Rows swapped in pairs by one turn or mirror: which row each one swaps with
Bozek: [ 24.0  -2.2   0.0   0.8  -7.9  12.8   1.5 -14.5  -5.5  12.2  -7.4  -0.3
 -19.0  32.4 -29.0  33.9]
lebok: [  3.2 -18.2 -14.7  -7.7  -8.9  16.6 -30.0  24.7   6.7 -29.6  -0.3 -13.0
  24.9 -16.8  -3.5  -5.4]
lutog: [ -8.6 -12.1 -13.7  11.3   1.8  15.6  18.1  -4.9 -18.1 -11.8  -5.7  -4.2
  16.5  16.4  -9.1  39.4]
poton: [-12.5 -10.6   0.2  26.8 -18.0  -2.0   8.1 -39.2   4.5   0.3  19.0  10.0
   2.0   4.2 -17.0 -24.6]
zim: [ 17.0 -32.9  23.7 -18.6 -18.4   4.2 -40.5  -6.3   5.8   3.3  13.6   7.0
  19.3   9.6  -8.6  -6.2]
nal: [ 29.2 -11.9  -6.8   1.1 -22.2 -26.1 -11.9   3.2  20.3 -20.8  10.9   0.5
 -15.3   3.1 -17.3 -21.1]
pimem: [-25.2   2.7 -10.7  -1.6 -11.8  -9.4 -25.2  -8.9   2.1  -1.4  -6.2   2.1
   6.0 -42.8  -9.1 -15.6]
fone: [-33.8   4.9  -6.0   1.4   5.8  -5.6 -30.1  -6.9  10.7   1.2  -7.7  11.2
   2.6 -29.3  -5.8 -14.4]
gimi: [  1.8 -16.6  -9.7 -16.1 -28.4  -7.2  11.0  -3.5  30.1 -28.1   2.0 -27.8
  -1.1  -1.5 -13.8   8.1]
relin: [ 52.9  -4.5  -3.2  -7.9  -0.8  24.4  -1.5  -3.1  11.2   4.9 -10.7 -13.4
  36.0  22.5  -6.4  -4.6]
figuv: [-29.9  -5.4   0.5  -3.1  -5.9 -37.1   1.4  -2.8   5.4  11.1  -9.8  -0.6
  15.1  31.2 -11.8  -8.2]
perus: [-22.5 -20.2 -27.1 -12.3   2.7  19.7   4.9  -2.0  -1.2  25.6 -26.2 -15.0
  -0.3   5.5 -36.9  -1.7]
mov: [-30.5   6.0  -2.4   0.0   2.6 -16.7  27.6   8.3   5.8   6.1  -3.9  -2.0
   5.3 -26.5 -10.4  -6.7]
rap: [  8.9  -9.0  -8.7  10.4  -7.2 -13.1  22.8  -0.5 -14.6   1.2  -9.6  -4.0
  15.1  41.2   9.7  20.2]
sego: [ 11.2  -5.9  -5.0  -4.9   8.1 -52.0  -7.3  -4.5 -10.7   3.1 -15.4   0.6
  19.5  12.1  -3.3  -0.7]
pazas: [-22.2  -8.6  -4.6  -3.9  19.5  35.5   6.7  -7.9  -7.0  29.9 -26.3 -12.1
  10.0   9.3 -20.9   4.1]
gufo: [ 56.3  -2.6 -12.0  -5.6  -8.9  18.2  -5.3  -9.7   5.5  14.0  -9.4   7.1
  11.5  -7.8  -0.8 -24.8]
Tozo: [-21.4 -21.0 -12.9 -12.6  10.3  31.9   4.0 -10.6 -10.4  34.1 -29.4  -0.8
   9.2  -0.6 -30.4  -1.3]
nad: [ -7.3 -15.3 -17.0   7.3  -5.5   4.7 -40.7 -18.7 -10.1  13.2  19.3   6.0
  29.5  -7.6 -32.1  -8.2]
fasav: [ 17.0  14.7  -6.4   0.5 -18.8 -19.3  21.7 -11.1   3.9 -24.9   4.1   5.0
  16.9   6.1  17.8  -5.2]
far: [-23.3 -17.0   6.3 -12.8 -10.4 -13.8  14.7   1.2  -1.7  -1.6   0.4  -2.6
  13.6  49.8  -8.4  -4.2]
dut: [-43.6  -8.4   2.4  -9.9  -9.2  34.6  14.1  -3.9  14.5  -5.6  -3.3   0.0
   3.1  18.0  -9.3 -15.4]
ven: [ 51.0  -3.5   1.6   1.6  -4.4 -15.3 -37.0 -12.7   6.5  -2.4  -5.3   3.8
  17.2  11.8 -19.1  -5.3]
Dimez: [  9.9   7.0   6.5 -11.3   5.3  31.8 -28.4  10.2 -19.2  28.5 -22.8   3.4
  17.6 -10.0 -25.5   1.4]
gato: [ 14.2  11.2  -1.8   7.2  -3.4  -2.8  39.9 -17.5   8.5 -19.3 -20.7   4.0
   4.0  13.7  14.9 -12.3]
nol: [-26.7   4.2  -5.1   1.6   0.3   4.9 -39.3  -9.9   9.8   3.6  -6.6   9.1
 -11.9 -25.4  -2.4   3.3]
ruda: [-33.4 -26.7 -29.5   8.5  -1.6  -3.9  15.7 -19.9   9.1  -7.2   4.1   5.8
   1.8  -6.0 -29.0 -12.4]
lum: [ -9.3  -7.1  -8.1  -2.3   6.7  48.3 -42.6  -4.7  -0.5  -0.8 -10.3  12.3
   5.4  10.5 -13.8  -8.1]
Bek: [ 35.0 -23.0   8.6  -8.1 -25.4   3.5 -24.7  16.2  16.6 -16.4 -13.3  -4.4
  23.3  -0.9   9.8 -10.5]
Repe: [ 12.0   1.7 -13.1 -14.1 -20.8 -16.8 -17.3  19.6  29.6 -20.3   3.5 -17.2
 -17.8   0.1 -15.7 -19.5]
Togi: [  0.2  -2.6  -2.5   3.3 -10.2  43.8 -21.0 -10.0  -0.4   8.4  -5.1  -3.8
  10.7  29.1 -19.3 -42.1]
Maf: [ 13.4  29.3 -12.6  17.2  -0.9  -9.3  26.5 -11.4  13.6  -2.9 -23.7   8.4
   9.6  19.0   5.5 -13.2]
rumaz: [ 56.6  -2.5 -11.2   2.4   2.7   5.9 -20.9  -8.6  -3.0   1.4 -14.2  -4.0
  25.0   0.5  -4.2 -22.3]
tuf: [ 29.7  -6.5 -10.0  -4.9   4.3  29.3  31.1 -12.2  -7.8   0.7  -4.2  -0.4
 -14.2 -18.4 -23.2  -7.5]
lufo: [ 19.2   9.5 -12.2  -8.0  -5.2  14.3 -35.2  -5.1 -12.2  -1.1   4.2 -19.5
   2.4  32.4  -8.9  28.7]
regu: [ 10.4 -30.9  26.8 -29.8 -18.8  17.5 -29.0  -3.2  -0.4  26.8  -6.2   7.9
   6.2   2.1  -3.3  -7.2]
tar: [ 12.1  38.8 -13.5  21.9  14.2   0.2 -13.5   5.5   5.7 -18.6 -17.6   3.4
   6.6  -0.9 -26.4 -14.6]
buvev: [ 13.1  -5.4   1.6 -16.1 -11.4   0.3  37.5  -2.1   9.7 -12.0 -11.7  -2.4
 -12.8  32.2   6.2 -14.2]
bevur: [ -2.8 -19.0 -17.3   3.5  -4.2  13.6 -25.7  11.3   5.0  18.3   7.5 -15.9
  38.8 -23.0 -26.0 -20.1]
taz: [ 28.0  -1.7   6.1  -0.6  -2.0  16.9   2.7  -0.6  -1.5   0.2 -15.2   1.4
 -20.1  50.0 -18.7  10.1]
luruz: [ 22.2 -24.8  24.5 -34.6   1.3  13.8   2.3   6.9   6.2   4.3 -34.8  -1.1
   1.8   9.7  10.0  -3.2]
Les: [-37.8  11.3   6.7   6.9 -16.2  27.5  13.6  -9.7 -11.0   3.8  -9.0  10.6
   9.2   2.1   2.3  14.0]

Bek pairs with rap
Togi pairs with poton
dut pairs with nad
nol pairs with perus
gato pairs with rumaz
lutog pairs with lebok
bevur pairs with Les
gufo pairs with Maf

Rows swapped in pairs by one turn or mirror: which row each one swaps with
daku: [ 16.8  -7.2   6.7 -19.5  -5.4   9.5 -11.9   3.2 -33.1  15.2  14.3  29.7
  29.8  16.7   1.6 -16.0   0.3   9.4   0.4 -15.9  29.2 -19.8 -10.7]
perif: [-37.1  -0.3  18.2   4.4   7.0   8.5 -18.0 -13.7 -16.9 -30.9 -21.2   2.6
  30.4   7.1  11.5   1.8  24.1  -8.1 -10.3   7.1  17.7   4.5 -17.0]
Zom: [-21.0  19.9  -4.8 -14.1  -3.7   5.0 -13.3  17.7 -42.3 -18.8  15.7 -17.0
 -15.4   6.5  11.2  -8.6  14.4  28.7   1.6  -5.0 -11.0  14.5 -26.5]
Maka: [-10.5 -13.8  -3.1   3.3  14.5  41.1   1.3   2.1   4.0 -23.9  17.3  10.3
  26.8 -11.3 -28.0  -0.4 -21.2  -1.7 -15.7 -15.6  13.8   8.2  -9.1]
fol: [ -6.8   5.0 -12.3   1.8  11.5  30.4  -5.4 -18.9  -1.7  26.6 -17.2   5.4
  -1.0 -28.9  27.8 -11.0  33.4   5.7  -4.0  12.4 -16.7  -6.1 -25.4]
lup: [-13.8  25.5 -15.6  -4.1  -6.0  -0.9  -8.1 -17.5   7.9  31.3 -19.1   0.9
  -0.1 -17.3  12.9  18.0  -7.7   4.8 -18.6 -35.4   1.3  18.3   9.8]
fuva: [ 16.8  -7.2  13.8  30.6  -7.8  13.1   6.8   1.1   3.6  -8.1  -2.4  32.7
 -18.8  -4.1 -14.4  18.5  -9.5  -7.2  -3.9   0.3   8.1  30.7 -35.1]
folub: [ 23.1 -11.8   5.9 -12.1  -8.4  20.3 -24.3  -2.9 -34.8  10.1  11.2  19.3
  24.6  14.3 -14.4 -18.0  -5.5  15.5  -0.5 -14.5  18.4 -19.5  -5.5]
Konuk: [ 11.0 -14.0  11.4  30.0  -3.0  17.4  10.4  -2.9  21.6 -14.0   6.2  33.2
  -2.9  -1.1  -7.8  12.7 -14.0  -7.4  -1.1   7.4  14.5  30.6 -23.7]
bapo: [  8.6  11.7  19.3  12.7 -20.7  -8.5   3.9   5.8  -9.9  -8.8 -13.5  24.2
 -25.2   0.9  10.5  18.1  19.0   2.0   3.8   2.7  -9.6  24.2 -36.7]
vuli: [-16.8  16.2 -27.6 -24.7   8.1   1.7  -8.5  -3.5   8.3  10.8 -22.4 -24.2
  -5.7 -31.7  -3.0  11.2 -10.9  -5.8 -20.0 -23.5  12.6  16.6  -1.4]
mifu: [-13.6  22.0  -9.4   2.1  -8.3  -3.9  -2.0 -25.5   6.7  29.5 -22.8   2.1
   2.3 -10.0  21.3  24.8  -7.3  -4.2 -22.8 -31.1  -3.4  13.1   3.3]
rin: [ -7.6   2.3  -0.7   3.2  26.8  35.7 -12.4  -6.2  14.1  22.6 -22.6 -12.0
   5.8 -18.8  20.2  -9.0  30.4 -11.5  -3.3   8.8 -16.0  -7.1 -24.5]
fesek: [ -9.4 -10.7 -32.0 -34.5  14.7   3.1   0.9  11.0  15.5   1.4  -4.2 -24.7
  -8.5 -25.8 -21.9   6.8  -6.5 -10.6  -2.3   0.0  16.2   5.7 -12.1]
zipeg: [-24.6  -0.3 -23.7 -11.4  -0.1  11.8 -10.8  16.0 -32.7 -13.8  34.2 -18.2
  11.1  14.4   6.6 -25.5   1.4  22.4  -9.2 -10.7  10.8   2.2 -16.5]
duzi: [-10.8 -13.6 -10.4  -7.3   5.6 -14.7  -4.4 -25.9  32.3  15.4  12.4 -14.3
  34.9   5.3  -3.6  -1.2 -16.5  -4.8  -5.0   5.5  14.1 -29.9   3.3]
Gur: [ -4.8 -15.0  -2.8   2.9  24.8  33.8   9.1   4.1  10.2 -20.1  13.1   4.5
  12.1  -5.9 -25.0  -5.7 -37.4  -7.2 -10.9  -7.8  23.9   8.8 -20.5]
vegut: [ 24.9 -31.0  10.0  -7.5   4.5  17.7 -13.3  -3.6 -10.2 -11.6  27.2  11.7
   9.0  23.7 -19.9   3.1 -11.0  10.3  -0.8  21.4 -18.7  -3.3 -34.8]
degap: [-18.2  10.7 -16.6  34.0  -3.9 -15.8   2.9 -31.4  16.0   5.7  22.7   6.2
 -13.7  17.6  36.5  -4.4 -11.0   5.9   6.8  -4.0  -7.6  -0.7   8.9]
gipe: [ -5.2  -2.7   6.6 -31.1  23.6 -16.1 -16.2   4.2  11.4  29.9   1.0 -12.2
   4.5  19.8 -21.7  15.5  -9.4  -5.3  24.8   7.8  -0.8 -20.0   5.6]
pim: [ 45.0 -15.2  -2.8  11.4 -15.7  -2.7  -8.3   0.6  -4.5 -10.7   3.6  21.6
  13.4  16.9  19.0   0.4 -12.8 -21.6 -12.3 -21.3  20.0   2.1 -19.8]
med: [  3.7   2.4 -14.8   6.2   5.0 -22.8 -17.0   0.8  22.8  10.2  21.3   1.4
   3.1  24.8  17.0  23.2   1.4 -22.4  36.4  -5.5 -22.3  -2.9 -12.7]
gotu: [-36.8  17.1   2.0  -9.7  15.9  -4.8 -12.0  -2.5  13.0   2.0 -29.2 -10.9
  10.7   8.3  19.5  34.1  14.1  -5.1 -12.4  18.8   2.0  23.9  -1.4]
Ziru: [  3.7   8.1 -29.0   3.2 -14.4   4.3 -23.2  24.6  -6.9  -6.9  14.3 -36.4
   3.4   1.5  -1.1  17.8  -8.2  29.7   9.7   3.3 -22.3   9.0  -8.8]
rilib: [  0.7  -4.9   2.3 -27.7  13.3 -10.2 -16.7   6.9  10.9  31.4   5.3 -13.0
   3.1  22.8 -22.1   5.4  -1.2 -18.4  28.7  15.1  -2.4  -4.0  14.1]
ragez: [ -2.4   2.3   3.4 -27.8  17.1 -10.6 -18.2  11.5  14.5  33.1  -0.8 -16.1
   4.1  20.4 -15.7   8.9  -5.0 -15.5  26.4  15.7   0.7 -20.5   7.3]
sem: [ -2.9  13.3  -9.5  -1.4  24.5  28.5  -0.4 -16.1   4.4  25.7 -17.6   7.0
   3.8 -20.1  28.4 -22.6  26.9   7.0 -11.6   3.7 -14.2  -3.8 -26.8]
Bug: [  7.4   3.2 -27.6 -30.6  21.8 -17.0   1.9   3.9  -9.9 -19.2 -11.8  10.3
   4.9  -8.0  12.4   2.4 -29.4  18.4 -21.4 -28.0   1.5  -0.6 -16.9]
tedur: [-26.0  21.2 -11.1  33.2   2.8 -17.3  -2.2 -29.1  21.2  11.4  16.2  10.7
 -16.1  11.8  30.1 -12.4  -9.9   1.7   7.9  -7.6  -9.3  -3.6   4.3]
buna: [-41.3   2.4  15.8   2.8  -0.2   4.4 -16.0  -4.5  -7.4 -23.0 -22.1  -5.3
  18.6   9.8   4.0  24.5  20.2  -6.2 -12.6  22.7  11.7  21.3  -4.2]
pobof: [-20.6   1.6 -14.6   2.3  15.4  -3.8   7.5  -5.6  11.7  -9.4   5.8 -30.7
 -17.2  10.5   7.7 -23.3  -4.6  10.0  23.0  24.3   7.6 -35.6 -16.1]
nus: [ -9.7  -0.1   8.0 -24.2  35.4  -0.7  -6.9 -26.7   3.5  11.6  19.9  26.2
   3.9  29.2  17.1   9.2   6.0 -21.9  14.9 -15.7 -17.0 -21.5 -18.5]
gazug: [ 22.8  -1.3  10.8  23.0  -1.2   6.4  16.8  -0.5  13.8 -12.0   3.9  27.0
 -11.2  -1.8 -12.4  21.0 -13.9  -5.7  -6.1   0.8   4.1  32.8 -34.5]
Gavo: [-13.7  25.5 -16.9  26.2   0.1 -10.8  -5.9 -24.3   7.9  26.2 -14.7   9.2
  -1.4   1.2  23.8  15.4 -10.4   8.9  -9.7 -35.2  -6.2  14.9  11.0]
nef: [-24.1   0.4 -14.4   9.3   6.3  -0.9   2.1  -6.2   8.8 -18.3  27.7 -23.7
 -10.2   5.5   5.4 -27.0 -10.3  11.8  29.1  18.0   6.3 -29.8 -10.4]
zel: [-11.7  -5.9  -3.9 -22.2  15.4  15.6  11.1 -19.2   1.2 -10.0 -13.1 -15.8
 -11.5  -6.7   2.1 -21.7  -2.1  -1.8  -4.7  -2.2  18.0 -47.9 -20.6]
Goba: [ -4.5 -11.9  -8.7  -8.6   1.9 -23.0  -8.2 -30.7  34.2  14.6  12.5  -4.7
  26.9   7.5   1.9   2.7 -25.0   5.7  -7.9   6.5  10.0 -35.5  -0.2]
Nole: [-17.7  21.3 -17.2  23.6   1.6   1.2 -10.0 -33.0  12.5  21.4  -8.6  13.3
  -0.5  10.7  30.5   9.1  -4.8  -6.2  -9.3 -23.5 -11.2  20.6   6.0]
Lero: [ 16.3  -8.8   4.2 -15.9  -3.4  19.5 -14.4   0.3 -37.2   5.8  11.6  27.5
  30.3  17.3  -9.8 -20.1  -1.7   7.2   3.2 -18.2  20.3 -13.7  -7.3]
ker: [ 17.9 -35.5  12.6  -9.3  10.5  22.1  -4.6   3.7 -19.0 -10.9  24.9  11.3
   9.8  26.3 -15.3  -2.7  -1.4   5.2   1.3  21.1  -9.9 -11.2 -33.7]
ged: [ 16.8   0.1 -28.0 -16.8  12.4 -17.9   0.5  -2.2 -10.4 -29.6  -4.4  23.9
  -2.1  -4.0  15.4   2.6 -31.4  19.0 -27.5 -16.7   6.8   6.3 -16.2]
nege: [ -0.8  16.7  15.4   2.1 -12.9  -2.4  -0.8   0.7 -37.0  -2.4  -9.8   4.1
 -23.6  10.7   8.0  12.3  22.8  12.5   4.8   0.2 -26.5  26.1 -32.6]
Miro: [ 40.5  -7.1  -7.9   2.9 -22.4  -3.6  -6.4  -6.4  -9.4 -12.4   4.8  21.1
  11.1  14.3  15.2  -3.7 -18.5 -19.8 -23.8 -19.4  23.2   1.7 -23.5]
Girot: [ -5.1 -14.6   0.3   2.9  33.6  40.0 -13.2   0.7  20.0  23.8  -4.7 -12.5
  11.1   0.1   7.7  -6.6  -0.4 -29.7  14.5  10.0   1.7 -20.6  -4.1]
zod: [-15.7   7.6 -11.7  33.8   6.0 -13.5   5.1 -27.3  28.9   4.7  19.1   9.1
 -13.7  20.0  31.3 -18.4 -10.2   6.5  17.3   9.6  -2.4  -4.3  -4.8]
Lura: [-41.8   4.8  23.5   3.7   5.9  -6.4 -11.4 -10.5 -10.2 -18.7 -22.9  -4.9
  20.0   9.6  11.7  10.3  14.3 -10.2 -20.6  14.2  10.6  27.4  -9.6]
Bop: [ 14.1  12.9  16.8  20.1 -11.2 -10.3   4.8   7.3 -18.5  -8.9 -17.7  18.0
 -29.5   8.0   1.8  18.4  13.1  13.4   6.9  -2.7 -18.4  30.2 -28.9]
kad: [ 28.6  -4.7  24.7   7.7 -38.7  12.4 -17.4 -14.3   1.6   0.6   3.8 -15.0
  15.4  12.8 -11.7   0.0  15.9 -22.5  -6.9   1.5  16.6  -9.9  -9.0]
Lekil: [ -4.1   7.4 -16.5  -1.5   4.4 -19.5 -14.3   2.1  23.1  11.6  35.8   0.2
  -2.3  19.0  10.7  26.2  -1.2 -22.1  33.5   3.2 -30.0  -3.7 -14.3]
Nug: [-10.3   5.2  -0.7  -9.4  33.4  14.5  -9.7  29.5 -30.2 -19.1   7.4   7.9
  -2.1  19.3   1.1  11.0 -27.4  13.2  22.7  16.9  13.1  -9.4  -3.4]
Raf: [ 12.8  21.9 -16.7  -0.9   3.8   5.5  -6.4   9.3  13.4   0.8  -6.8  -7.5
  24.7 -26.4 -16.6 -28.7 -21.7   8.6   9.9  -1.5  14.9 -16.1  15.9]
nafik: [-17.5  -7.9  17.7   1.0   8.5   4.0 -13.7  -8.6 -16.5 -27.6  -1.0  10.1
  36.3  11.0  -3.8 -23.5  15.9 -13.9  20.4   9.0  26.8 -20.8 -17.0]
dabaz: [ -4.8  18.0  10.4  -2.2 -10.9  -5.4  -7.9   8.3 -37.6  -6.0  -8.7   5.7
 -31.1  11.9   8.9   8.7  18.7  17.6   8.8   0.1 -15.0  26.6 -28.9]
toku: [-34.3   3.5   7.4  -1.4  10.5  39.7 -14.1   0.2  -4.1 -13.3  23.0 -21.2
  23.7  10.2 -34.7   5.4  -1.3  -1.4  -0.4  -2.5  -5.9  -0.1 -13.0]
boza: [  1.1  14.7 -26.2   9.6 -10.7  -5.3 -19.3  17.7  12.5   0.8  27.5 -28.7
   2.3  -0.2   0.1  25.0 -11.8  24.3   9.4  10.5 -25.4  13.2  -6.6]
ran: [  5.5  12.3  -8.4  -2.1  -5.6  27.9  -6.9  -8.4 -21.0  -2.3 -16.0  17.1
   8.0 -17.0  25.3 -22.7  35.6  19.6 -13.5   5.7 -13.2  13.2 -19.5]

rin pairs with perif
gotu pairs with ran
Goba pairs with vegut
Nug pairs with Raf
Nole pairs with bapo
nus pairs with kad
lup pairs with dabaz
Bug pairs with Ziru
ged pairs with boza
Gur pairs with nef
fesek pairs with zipeg
Bop pairs with Gavo
Zom pairs with vuli
zel pairs with toku

